In the data rows, 128 means zero.
Some points, each followed by its number:
{144, 133, 138, 152, 113, 116, 119, 109, 155, 107, 137, 122, 122, 125, 149, 121} 0
{123, 120, 137, 101, 120, 135, 122, 105, 155, 115, 129, 120, 117, 141, 126, 129} 1
{134, 145, 145, 135, 133, 119, 129, 106, 154, 120, 137, 121, 164, 133, 120, 127} 2
{132, 162, 110,  97,  88,  79, 123, 113, 116, 167, 149, 149, 154, 136, 150, 126} 3
{158, 143,  92, 136, 109, 110, 142, 125, 140, 121, 143, 134, 134, 110, 134, 137} 4
{130, 143, 135, 135, 103,  93,  98,  91, 147, 152, 148, 159, 152, 140, 132, 137} 5
{124, 121,  91, 136, 102,  99,  95,  95,  75, 152, 159, 141, 164, 161, 141, 150} 6
{164, 146, 138, 120, 126, 125, 146, 135, 185, 148, 121, 114, 130, 106, 114, 140} 7
{110,  96, 109,  96,  95, 104,  98,  83,  72, 136, 120, 142, 178, 154, 144, 169} 8
{156, 147, 133, 170, 105, 114, 149, 138, 154, 139, 133, 107, 104,  94, 149, 122} 9
{149, 161, 127, 107, 132, 120, 143, 128, 156, 121, 109, 100, 130, 123, 152, 128} 10
{124, 125, 157, 118, 147, 136, 107, 129, 109, 121, 107, 114, 125, 124, 138, 140} 11
{141, 127, 132, 122, 135, 137, 152, 124, 148, 125, 104,  95, 101, 110, 140, 127} 12
{116, 118, 144, 161, 174, 183, 175, 159, 119, 125, 132, 126,  99, 104,  96,  95} 13
{159, 155,  86, 172, 109, 103, 110, 130, 140, 132, 148, 119, 123, 105, 148, 153} 14
{132, 114, 108, 115, 115, 118,  97, 115, 111, 107, 136, 126, 132, 112, 141, 156} 15
{ 82,  79, 132,  97, 156, 149, 131, 133, 109,  89,  82, 139,  98, 121, 134, 110} 16
{145, 174, 169, 148, 126, 129, 161, 153, 188, 191, 112, 157,  96, 110,  66, 156} 17
{125, 122, 100, 136, 102,  90, 103,  90,  80, 148, 152, 134, 175, 172, 141, 163} 18
{131, 143, 134,  89,  94,  92,  81, 107, 129, 148, 134, 166, 138, 122, 146, 143} 19
{123, 116, 148, 128, 159, 155, 140, 185, 134, 145, 126, 110, 140, 158,  95,  94} 20
{154, 165, 126, 153, 130, 117, 154, 136, 151, 119, 115,  85,  98, 100, 153, 146} 21
{ 92,  93, 147, 128, 176, 159, 155, 155, 122,  96, 101, 141,  89, 119, 117,  97} 22
{170, 164, 137, 123, 123, 128, 166, 136, 157, 121, 120,  89, 107, 107, 143, 134} 23
{117, 112, 127, 123, 147, 142, 172, 147, 114, 103, 132, 103, 127, 111, 123, 107} 24
{161, 148,  89, 135, 113, 114, 133, 111, 132, 121, 137, 124, 137, 130, 142, 137} 25
{122, 136, 125, 134, 109, 110, 131, 128, 132, 120, 145, 147, 118, 122, 136, 119} 26
{112,  88, 106,  94, 128, 133,  97, 107,  89,  83, 111, 127, 140, 123, 138, 160} 27
{147, 132, 118, 133, 105,  96,  91, 108, 132, 151, 121, 152, 139, 110, 157, 140} 28
{137, 119, 124, 124, 114, 130, 132, 120, 150, 119, 131,  97, 133, 127, 146, 115} 29
{137, 138, 188, 123, 151, 161, 168, 158, 119, 160,  46, 125,  51,  78, 102, 155} 30
{140, 118, 128, 161, 113, 122, 127, 122, 146, 119, 135, 100, 139, 131, 143, 116} 31
{144, 128, 166,  90, 152, 140, 162, 140, 132, 149,  71, 108,  75,  90, 119, 145} 32
{102, 101, 124, 133, 142, 153, 161, 146, 123,  97, 143, 132, 106, 124, 120, 102} 33
{148, 143,  99, 133, 105, 115, 115, 129, 127, 134, 149, 121, 120,  94, 142, 155} 34
{133, 132, 152,  94, 151, 142, 116, 137, 121, 114,  83,  85, 114,  94, 158, 148} 35
{140, 154, 129, 166, 114, 111, 112, 101, 149, 131, 152, 119, 161, 134, 128, 141} 36
{118, 111, 117, 114,  90, 111, 106,  91,  98, 130, 137, 136, 164, 140, 141, 154} 37
{122, 112, 139, 151, 127, 143, 129, 108, 143, 122, 117, 119, 111, 137, 126, 129} 38
{130, 135, 143, 134, 106, 108, 118, 116, 130, 125, 145, 117, 161, 141, 142, 116} 39
{107,  92, 116, 106, 127, 138, 124, 133, 103, 107, 102, 127, 104, 109, 140, 130} 40
{121, 106, 139, 166, 132, 150, 130, 117, 136, 121, 106, 116, 108, 136, 127, 134} 41
{ 88, 135, 164, 122, 147, 139, 126, 163, 133, 155, 172, 177, 161, 206,  74,  74} 42
{168, 150, 105, 103, 106, 111, 136, 102, 146, 131, 141, 116, 145, 135, 150, 124} 43
{157, 142, 123, 160, 107, 103,  82, 123, 146, 147, 113, 120, 124, 114, 162, 162} 44
{101, 106, 152,  87, 175, 160, 186, 155, 133,  97, 124, 105, 110, 120, 116,  86} 45
{115, 126, 112, 137, 156, 142, 121, 143, 140, 105, 171, 149,  99, 125, 113,  89} 46
{156, 165, 121, 126, 130, 117, 149, 124, 151, 120, 109,  98, 124, 124, 149, 136} 47
{115, 113, 150, 127, 170, 160, 143, 189, 139, 150, 129, 104, 137, 158,  90,  89} 48
{ 77,  70, 118, 148, 166, 181, 112, 166, 110,  69, 128, 116, 173, 169, 103,  58} 49
{124, 143, 149, 163, 115, 120, 104, 115, 143, 109, 133, 142, 114, 131, 134, 131} 50
{139, 139, 149, 135, 122, 115,  99, 126, 142, 128, 108, 107, 122, 110, 142, 163} 51
Which two points above are nearest to each new point? Their numbers follow each, nearest first.
{133, 161,  97, 116,  86,  84, 112, 114, 117, 174, 154, 159, 156, 137, 150, 124} 3 5
{134, 111, 104, 160, 109, 130, 120, 131, 113, 124, 130, 120, 110, 102, 139, 150} 34 15
{140, 128, 140, 132, 107, 118, 119, 110, 150, 110, 139, 125, 123, 129, 146, 124} 0 29
{115, 100, 113, 122, 114, 101,  98,  86,  65, 136, 113, 130, 164, 170, 150, 163} 8 18
{149, 158, 125, 136, 112, 123, 145, 136, 143, 129, 120,  90, 106,  91, 151, 153} 21 23
{131, 114, 100, 116, 116, 128, 139, 130, 107, 120, 147, 138, 133, 117, 122, 142} 15 26
{142, 135, 113, 105, 113, 104, 102, 112, 126, 140, 117, 132, 132, 107, 157, 143} 28 15
{150, 162, 153, 126, 122, 129, 155, 145, 195, 172, 115, 143, 111, 110,  85, 149} 17 7
{125, 145,  78, 119,  96,  91,  88, 120, 110, 171, 173, 170, 156, 121, 145, 118} 3 6
{114, 132,  98,  92, 138, 125,  99, 131, 128, 121, 178, 155, 115, 125, 124,  93} 46 26
{145, 140, 112, 126, 120, 118, 131, 101, 123, 119, 141, 107, 144, 131, 143, 144} 25 43
{ 84, 141, 174, 192, 159, 144, 163, 171, 126, 174, 133, 199,  93, 172,  63,  88} 42 13
{158, 146,  87, 127, 120, 111, 132, 113, 128, 120, 136, 128, 141, 127, 138, 141} 25 4
{135, 115, 117, 124, 138, 131, 155, 124, 103, 103, 120, 113, 134, 121, 128, 137} 24 40
{132, 134, 134, 128, 144, 125, 128, 118, 175, 164, 107, 152,  97, 123,  90, 161} 7 17
{129, 116, 117, 117, 141, 134, 159, 129, 103, 105, 121, 113, 133, 112, 125, 129} 24 40
{131, 123, 111, 125, 132, 122, 125, 112, 113, 105, 103, 100, 123, 113, 151, 145} 15 11
{145, 135, 141,  85, 111, 108,  84, 124, 140, 139, 107, 119, 123, 117, 153, 166} 51 19
{130, 152,  82, 117,  94,  89,  93, 117, 113, 169, 167, 167, 150, 128, 147, 120} 3 19
{ 72,  75, 128, 167, 146, 144, 122,  92, 113,  83, 130, 179, 153, 183, 122,  81} 49 33
{157, 183, 142, 134, 101, 141, 150, 143, 168, 168, 136, 145, 137, 120,  88, 138} 7 17
{138, 130, 135, 133, 101, 115, 120, 104, 141, 113, 141, 128, 131, 133, 144, 128} 0 39
{121, 146, 145, 135, 109, 110, 103, 111, 147, 108, 138, 151, 118, 128, 135, 130} 50 26
{152, 153, 127, 106, 109, 120, 145, 137, 144, 133, 122,  92, 108,  90, 149, 150} 23 47
{143, 136, 112, 133, 127, 116, 133, 104, 118, 115, 134, 107, 141, 136, 140, 147} 25 29
{128, 174, 157,  95, 135, 143, 152, 167, 136, 219, 168, 182, 131, 169,  55, 115} 42 17
{113, 125,  98, 113, 118, 121,  95, 114,  88, 146, 167, 142, 155, 129, 136, 108} 6 37
{112, 125, 108, 126, 133, 131, 112, 128, 111, 128, 164, 137, 138, 114, 126,  96} 26 46
{164, 155, 105,  86, 110,  98,  98, 123, 159, 135, 133, 124, 127, 101, 158, 141} 43 34
{144, 130, 108, 113, 112, 112,  97, 119, 132, 119, 142, 129, 127, 107, 146, 149} 15 34
{136, 132, 126, 140, 131, 114, 112, 106, 186, 150, 117, 147, 121, 128, 106, 159} 7 5
{147, 133,  91, 103, 108, 115, 138, 126, 127, 125, 148, 139, 131, 117, 128, 146} 4 25
{148, 128,  86,  87, 119, 117, 129, 121, 114, 121, 139, 137, 139, 116, 128, 148} 15 4
{110, 110, 135, 157, 152, 150, 180, 153, 124, 100, 134, 102, 116, 115, 122,  95} 24 33
{104, 115, 146,  97, 156, 185, 118, 150, 102, 125, 111, 164,  82, 117,  98, 110} 22 16
{116, 111, 157, 107, 165, 173, 154, 133, 109, 115, 119,  94, 138, 130, 113, 113} 24 45
{114, 122, 175, 114, 159, 183, 142, 168, 105, 136,  48, 155,  47,  78, 105, 137} 30 32
{116, 175, 190, 129, 154, 138, 182, 218, 134, 221, 114, 175,  66, 144,  44, 112} 17 48
{138, 187, 144, 103, 108, 146, 150, 137, 160, 193, 159, 181, 134, 148,  60, 130} 17 7
{142, 134, 111, 130, 130, 117, 140, 105, 112, 109, 127, 109, 140, 133, 137, 151} 25 15
{107,  78, 107, 135, 133, 136,  96, 104,  84,  74, 107, 125, 145, 128, 138, 156} 27 15
{123, 127, 130, 122, 100,  96, 111,  97,  97, 135, 149, 129, 187, 155, 139, 141} 37 18
{ 72,  97, 146, 119, 158, 152, 133, 133, 127, 116, 135, 190, 137, 189,  92,  74} 42 33
{ 73,  84, 139, 171, 157, 146, 135, 131, 125,  86, 107, 173, 115, 152, 122,  92} 22 33
{142, 154, 129, 148, 107, 108, 149, 138, 153, 129, 140, 132, 100, 104, 144, 116} 9 26
{123, 121, 146,  89, 155, 153, 138, 172, 138, 145, 118, 115, 144, 155, 100,  98} 20 48
{141, 136, 178, 147, 152, 152, 171, 147, 127, 154,  57, 115,  64,  85, 110, 152} 30 32
{134, 130, 147, 121, 144, 138, 115, 130, 128, 114,  93,  88, 118, 100, 160, 143} 35 11
{ 68,  82, 136, 120, 155, 152, 123, 115, 128,  83, 135, 185, 152, 192, 105,  74} 49 42
{156, 156, 146,  86, 123, 124, 148, 138, 194, 155, 119, 128, 124, 108, 101, 147} 7 10
{ 91, 105, 147, 132, 169, 178, 147, 183, 117,  91, 154, 124, 161, 163,  99,  48} 49 48
{125, 114, 105, 159, 118, 134, 142, 131, 109, 116, 152, 134, 124, 118, 119, 133} 26 4
{126, 160, 146, 109, 126, 121, 120, 133, 161, 135, 161, 148, 144, 154,  95, 106} 2 26
{135, 148, 127, 101, 105, 109, 138, 132, 144, 121, 145, 140, 106, 113, 141, 112} 26 4
{103, 106, 165, 132, 175, 168, 177, 150, 124, 112, 120, 102, 119, 130, 106,  95} 45 13
{146, 133, 112,  96, 106,  98,  94, 107, 128, 144, 118, 145, 133, 110, 160, 140} 28 19
{122, 119, 121, 108,  96, 114, 111,  92, 106, 127, 139, 138, 152, 138, 140, 146} 37 15
{147, 187, 143, 111, 103, 141, 145, 139, 169, 173, 149, 167, 140, 133,  73, 136} 17 7
{ 84,  62, 112, 125, 159, 150, 114,  97,  81,  62,  94, 123, 160, 149, 130, 118} 27 16
{104, 119, 166, 137, 155, 189, 112, 157, 100, 127,  81, 171,  68, 101, 102, 121} 22 13
{136, 121,  95, 135, 116, 124, 133, 125, 111, 124, 145, 141, 136, 116, 123, 144} 4 25
{109, 115, 119, 132, 116, 142, 127, 101,  80, 134, 131, 124, 151, 151, 133, 111} 37 39
{124, 154, 155,  84, 141, 128, 125, 146, 148, 153, 161, 147, 138, 164,  89,  98} 42 20
{165, 160, 109,  71, 122, 110, 153, 122, 152, 121, 116, 111, 125, 116, 148, 133} 10 47
{ 81, 118, 160, 138, 146, 150, 120, 155, 134, 134, 173, 177, 173, 209,  82,  64} 42 20
{133, 128, 162, 134, 160, 142, 119, 144, 116, 112,  72,  86, 111,  87, 152, 150} 35 11
{151, 161, 126, 152, 129, 125, 144, 129, 162, 129, 111,  95, 131, 120, 149, 125} 47 10
{136, 125, 122, 133, 120, 136, 140, 118, 155, 112, 118,  97, 121, 120, 149, 120} 29 12
{144, 142, 125,  99, 100,  95, 102,  91, 148, 153, 143, 156, 161, 137, 142, 133} 5 19
{116, 135,  86, 128, 122, 109,  84, 122, 111, 150, 178, 165, 133, 124, 136, 102} 26 5
{133, 126, 107, 132, 128, 119, 119, 109, 119, 117, 103, 106, 124, 111, 152, 148} 15 51
{165, 177, 144, 118, 108, 140, 155, 145, 164, 155, 129, 127, 135, 108, 102, 138} 7 23
{129, 134, 145, 135, 144, 137, 131, 134, 150, 122, 125, 121, 153, 140, 111, 114} 2 38
{126, 127, 147, 115, 147, 145, 133, 158, 140, 135, 122, 120, 149, 152, 106, 103} 20 48
{154, 164, 123, 193, 121, 117, 149, 135, 147, 124, 115,  86, 100,  98, 152, 151} 21 9
{111, 111, 118, 108, 117, 128, 116,  96,  71, 133, 127, 123, 151, 164, 146, 127} 37 8
{135, 136, 142, 153, 134, 136, 114, 127, 133, 113, 106,  89, 120, 104, 161, 138} 51 12
{ 78,  61, 113, 127, 165, 176, 107, 141,  94,  60, 117, 117, 178, 168, 116,  69} 49 16
{105, 108, 140, 113, 159, 155, 185, 161, 136,  98, 126, 104, 109, 116, 124,  82} 45 24
{132, 157,  88, 137,  86,  88, 103, 115, 114, 173, 161, 164, 154, 131, 150, 121} 3 5
